(in the rows, 128 means zero)
Each path below is one point turned by a fixed rotation once a step. After each direction that follows a path, write how fast that rotation turns it, in deg/step (0 if it stays still).
Each turn is a multiple of 5 degrees from 10 to 175, or 0.
Each row of a path follows its step; steps can be skipped.
path 1
step 0: [129 134 130 128 137 121 126 130 124 136 133 128 135 128 127 130 125 138
 124 130 130 136 137 132 131 134 128 130 118 126 130 129 129 118 138 129
 121 127 127 128 121 133 122 132 127 130 134 131 117 122 122 117 130 130
 125 125 138 130]
step 1: [125 136 138 129 125 127 125 128 132 127 125 120 131 133 111 136 133 130
 123 124 128 132 122 121 133 128 130 130 135 127 127 132 125 134 125 133
 125 127 131 124 121 118 132 129 124 119 134 131 123 136 120 132 126 133
 136 127 125 131]
step 2: [127 121 128 131 127 121 123 131 115 133 133 121 127 132 127 122 133 132
 135 133 120 130 130 126 138 126 128 131 121 122 117 126 128 128 135 123
 126 130 133 120 135 136 136 131 120 130 121 130 125 135 134 126 129 133
 130 132 126 133]
step 3: [132 133 126 126 135 132 129 133 128 137 127 128 132 131 132 140 134 124
 129 137 124 125 125 131 117 136 129 130 120 125 126 128 135 133 119 121
 131 127 132 125 121 131 125 122 129 115 123 131 123 136 124 131 132 127
 133 122 133 133]
step 4: [117 129 128 125 130 134 128 122 125 132 130 127 125 130 122 127 133 121
 131 121 120 136 133 135 128 117 136 133 127 132 124 135 130 132 120 127
 129 136 128 127 134 136 133 128 127 130 135 132 127 116 126 137 126 125
 128 133 122 137]
step 5: [123 121 125 137 128 118 122 131 135 131 125 132 129 137 133 128 127 121
 129 135 135 129 126 129 123 127 128 122 121 120 126 125 123 118 131 120
 121 129 134 132 126 129 125 132 121 121 127 132 134 122 118 130 129 116
 130 133 127 132]
step 6: [130 135 124 123 127 126 130 129 132 129 134 120 132 124 126 133 126 124
 131 116 130 124 129 129 125 129 131 125 135 129 123 125 132 132 130 135
 123 122 127 137 121 136 129 136 125 124 120 136 124 119 134 134 116 126
 139 125 134 130]
step 7: [129 127 131 131 113 125 132 131 131 136 127 130 129 130 130 127 127 126
 131 133 133 121 121 129 136 123 133 132 128 136 119 125 123 131 125 127
 130 142 117 125 128 126 128 130 128 130 119 126 134 129 122 126 125 131
 131 143 127 129]
step 8: [127 125 129 126 131 135 132 136 129 125 133 136 133 124 123 114 126 128
 128 133 132 124 136 122 124 132 126 126 119 130 118 135 131 128 135 122
 122 125 122 138 127 137 117 124 128 127 121 132 126 127 127 129 132 132
 134 125 135 126]
step 9: [131 136 132 132 124 140 129 133 140 126 127 127 125 129 131 118 129 127
 131 123 134 126 127 135 130 130 134 131 130 137 130 129 129 127 125 132
 132 133 133 127 120 119 137 126 128 122 128 130 119 120 124 127 131 135
 132 120 118 129]
step 10: [124 116 127 128 123 133 131 129 123 126 136 128 124 130 134 128 122 140
 126 128 131 132 130 133 131 129 128 135 130 128 125 130 125 127 137 114
 121 126 130 137 137 124 137 127 122 126 131 131 138 129 123 131 121 136
 127 129 124 124]
step 11: [132 134 122 130 128 128 124 131 131 136 120 128 128 125 131 136 118 135
 120 139 136 125 130 128 124 136 132 127 126 128 128 135 139 127 131 130
 123 127 133 120 120 126 132 133 127 125 125 134 124 120 136 131 131 134
 121 125 134 121]
Speeds:
[129 129 127 130 129 129 125 129 130 125 126 127 129 128 129 130 128 128
 127 126 126 125 130 128 128 130 131 130 128 128 128 130 128 129 126 130
 127 127 131 127 128 129 125 127 129 129 127 128 128 127 127 127 127 129
 130 128 129 127]
135
path 2
step 0: [135 136 134 132 126 127 121 123 126 117 136 132 132 124 121 130 120 135
 129 131 128 123 134 128 132 129 120 127 127 126 131 128 124 132 133 115
 126 124 125 135 127 126 118 123 135 120 125 121 126 121 132 125 119 129
 129 122 132 122]
step 1: [133 131 132 135 123 130 127 121 132 130 133 129 126 123 134 136 125 123
 125 129 121 125 123 119 133 124 133 123 132 131 129 130 125 131 124 117
 134 128 131 135 139 142 126 136 133 127 122 120 127 125 128 127 122 121
 130 132 131 116]
step 2: [134 134 137 135 131 128 123 121 126 125 127 128 124 138 131 129 126 137
 127 115 132 128 124 132 123 131 124 121 131 123 122 130 132 139 121 120
 120 130 133 120 132 134 120 131 132 123 124 123 130 119 126 127 121 126
 128 127 131 123]
step 3: [133 127 135 122 126 133 122 130 126 131 128 123 129 130 130 129 126 130
 124 131 125 121 127 119 137 128 118 131 128 126 130 117 122 141 124 117
 125 122 123 127 129 140 121 132 133 129 125 132 123 120 129 122 117 134
 129 126 135 131]
step 4: [130 136 133 133 129 125 128 124 127 136 133 135 118 125 127 127 127 127
 132 131 127 119 125 122 122 130 122 125 120 124 119 133 133 131 122 121
 136 124 131 133 129 132 124 129 142 132 119 124 124 121 120 126 122 125
 135 127 138 127]
step 5: [134 131 136 134 127 118 123 124 120 127 134 131 130 131 127 131 137 131
 122 121 125 131 121 126 132 127 125 125 137 118 127 126 126 134 128 115
 140 135 127 124 125 134 121 129 132 132 120 126 125 127 132 125 123 124
 132 131 132 136]
step 6: [132 136 130 132 132 125 118 123 126 121 130 128 124 130 121 131 118 125
 125 132 128 125 129 121 132 129 125 129 131 129 127 128 135 129 122 112
 124 122 120 124 122 128 121 130 138 128 117 126 126 133 132 115 126 132
 125 125 136 123]
step 7: [129 137 131 135 116 125 129 124 132 130 135 129 133 126 136 136 125 129
 127 122 121 113 121 116 130 128 127 123 130 119 128 137 127 131 128 122
 126 130 128 132 137 128 124 135 135 130 121 130 125 127 131 121 129 132
 133 128 131 125]
step 8: [135 135 135 135 129 123 128 129 134 121 134 130 119 131 133 135 124 131
 127 122 132 138 128 128 127 125 125 125 132 123 126 125 137 132 127 121
 126 130 124 126 130 135 121 143 136 126 129 125 136 122 125 122 127 130
 135 131 137 135]
step 9: [131 134 125 125 120 127 123 125 125 131 126 130 120 135 125 128 126 134
 123 125 125 123 117 127 130 121 125 136 136 127 127 124 128 138 123 123
 120 126 122 134 127 133 132 134 135 120 119 130 119 126 130 118 119 135
 131 128 135 131]
step 10: [121 138 129 130 121 122 137 117 126 130 130 123 123 135 125 129 129 125
 128 133 125 125 124 121 131 132 121 128 122 117 125 129 135 134 121 121
 134 128 127 129 129 129 127 133 136 129 128 136 132 119 120 118 126 127
 131 136 138 124]
step 11: [132 137 135 136 118 121 131 123 123 124 133 137 133 128 119 130 137 134
 136 127 130 130 132 128 127 121 124 129 133 117 125 125 128 131 130 120
 130 127 120 130 132 129 126 127 132 123 121 129 132 129 132 123 119 128
 136 126 137 136]
Speeds:
[131 129 132 128 130 127 129 129 128 131 129 126 131 129 127 128 126 128
 129 129 131 126 127 128 128 128 130 128 129 127 129 128 129 127 126 130
 129 130 126 130 127 129 129 130 127 127 128 128 128 127 129 125 127 127
 126 127 128 128]
0
[130 128 126 126 127 127 125 129 128 128 129 128 125 128 125 126 127 128
 127 130 127 127 128 126 129 127 130 131 127 128 129 125 127 127 129 128
 126 127 127 129 129 128 128 129 130 129 127 128 127 129 127 129 127 127
 125 125 126 127]
125
[128 127 127 127 129 127 128 128 129 130 127 126 125 127 127 126 128 130
 126 126 128 129 127 128 128 128 124 129 124 127 126 128 127 128 130 130
 131 127 128 130 125 129 129 129 128 127 129 130 126 127 127 127 126 128
 129 128 129 130]
65
